Look-ups in named tables: a row name and a column name give one cell, copied from the table.

Table dom
	ves	gogofig	giresi
fifi	46.3	56.4	49.0
fonu	52.6	48.5	49.5
bukiduv	45.9	58.4	50.6
ked	53.6	44.6	47.3
gobine	22.8	56.3	30.9
tamone	24.3	52.7	32.2
keba	46.7	53.3	48.1
zekel	50.2	49.4	46.4
zor	52.6	42.7	46.2
tis	19.1	43.3	25.2
zon	48.6	47.8	49.0
maf	41.7	85.8	64.5

What is the gogofig of ked in dom? 44.6
What is the giresi of gobine in dom? 30.9
What is the ves of tis in dom? 19.1
What is the ves of zor in dom? 52.6
What is the gogofig of maf in dom? 85.8
What is the gogofig of zekel in dom? 49.4
What is the ves of fonu in dom? 52.6
What is the giresi of ked in dom? 47.3
What is the giresi of bukiduv in dom? 50.6
What is the ves of zon in dom? 48.6
What is the ves of bukiduv in dom? 45.9
What is the gogofig of tamone in dom? 52.7
What is the giresi of zekel in dom? 46.4
What is the giresi of keba in dom? 48.1
What is the ves of keba in dom? 46.7

dedog =
       gegefuz  pev  fubekeb  monovi  lofavev  sigozul  nufas  pibupe
zinu        81   80       99      70      231       67     70      60
det         86   95      155      68      238       65     85      61
pized       74   71       52      73      150       64     46      62

zinu, pibupe -> 60
pized, fubekeb -> 52
det, fubekeb -> 155
pized, pibupe -> 62
pized, nufas -> 46
zinu, lofavev -> 231
zinu, pev -> 80
det, gegefuz -> 86
det, sigozul -> 65
det, nufas -> 85
zinu, gegefuz -> 81
pized, pev -> 71
det, lofavev -> 238

Table lop
columns: bila, mokefep, zokoz, lur, fivoti
dadan: [-0.2, 0.3, 0.3, -0.2, -0.2]
risusi: [-0.2, 0.4, 0.3, -0.2, -0.2]
furumob: [0.4, -0.3, 0.0, 0.3, 0.2]
liresi: [-0.3, 0.4, 0.2, -0.2, -0.2]
nub: [0.0, 0.3, 0.3, -0.3, -0.2]
tidarel: [0.5, -0.2, 0.4, 0.1, -0.2]
dunum: [0.5, -0.1, 0.4, 0.1, -0.3]
felag: [-0.1, 0.3, 0.3, -0.3, -0.2]
teso: [-0.1, 0.3, 0.2, -0.3, -0.1]
zaduli: [0.3, -0.3, -0.2, 0.3, 0.3]
kadala: [-0.2, 0.1, -0.5, 0.3, 0.6]
fasetu: [0.4, -0.3, -0.2, 0.3, 0.3]
funet: [0.4, -0.3, -0.1, 0.4, 0.3]

felag, bila -> -0.1
teso, fivoti -> -0.1
dadan, fivoti -> -0.2
dadan, lur -> -0.2
felag, lur -> -0.3
fasetu, fivoti -> 0.3
kadala, lur -> 0.3
furumob, lur -> 0.3
fasetu, zokoz -> -0.2
kadala, fivoti -> 0.6
funet, lur -> 0.4
liresi, bila -> -0.3

gomuzus:
,tisubid,bov,lok,tis
vovul,15,131,149,131
busobim,147,185,178,185
zenom,47,213,169,213
gim,44,127,152,127
rugedas,118,197,176,197

tis of vovul: 131
bov of vovul: 131
tisubid of vovul: 15
tis of zenom: 213
bov of rugedas: 197
tis of rugedas: 197
lok of gim: 152
bov of gim: 127
tisubid of gim: 44
tis of busobim: 185
bov of zenom: 213
tisubid of rugedas: 118
bov of busobim: 185
tisubid of zenom: 47
lok of zenom: 169
Which row has the largest tisubid? busobim

vam:
columns: muvo, buz
taf: [3869, 6035]
nik: [7193, 1962]
mokolel: [5293, 4453]
sugo: [8136, 1690]
mozis: [3460, 6476]
lop: [2748, 7085]
vogipu: [8229, 2765]

What is the muvo of vogipu in vam? 8229
What is the muvo of taf in vam? 3869
What is the buz of mozis in vam? 6476
What is the muvo of mozis in vam? 3460
What is the buz of lop in vam? 7085
What is the buz of nik in vam? 1962
What is the buz of vogipu in vam? 2765
What is the buz of mokolel in vam? 4453
What is the buz of sugo in vam? 1690
What is the muvo of lop in vam? 2748
What is the muvo of nik in vam? 7193
What is the muvo of mokolel in vam? 5293
What is the buz of taf in vam? 6035
What is the muvo of sugo in vam? 8136
Which row has the largest buz? lop

mizaz =
	fuf	kapi	zesotez	kenori	levibe	sus	fitutu	duk
zeduf	-0.39	-0.10	-1.26	0.60	-0.84	-2.73	-2.66	-5.93
labe	-1.26	-1.54	-2.31	0.61	5.01	-3.16	-1.84	-6.23
mepip	-0.85	-0.86	-0.67	-0.43	-1.65	-4.76	-1.21	-5.00
misuta	-1.13	-1.52	-1.20	0.14	-6.89	-4.46	-1.33	-5.66
sikotuk	-0.06	0.02	-0.63	0.57	5.15	-2.85	-2.84	-5.96
teb	-0.75	-0.87	-0.83	-0.47	-5.77	-4.62	-1.35	-5.02

What is the duk of sikotuk in mizaz? -5.96
What is the levibe of mepip in mizaz? -1.65
What is the sus of mepip in mizaz? -4.76
What is the zesotez of misuta in mizaz? -1.20
What is the kenori of teb in mizaz? -0.47
What is the levibe of zeduf in mizaz? -0.84
What is the levibe of teb in mizaz? -5.77
What is the sus of teb in mizaz? -4.62
What is the fuf of misuta in mizaz? -1.13
What is the zesotez of sikotuk in mizaz? -0.63
What is the sus of zeduf in mizaz? -2.73
What is the duk of mepip in mizaz? -5.00
What is the fuf of sikotuk in mizaz? -0.06

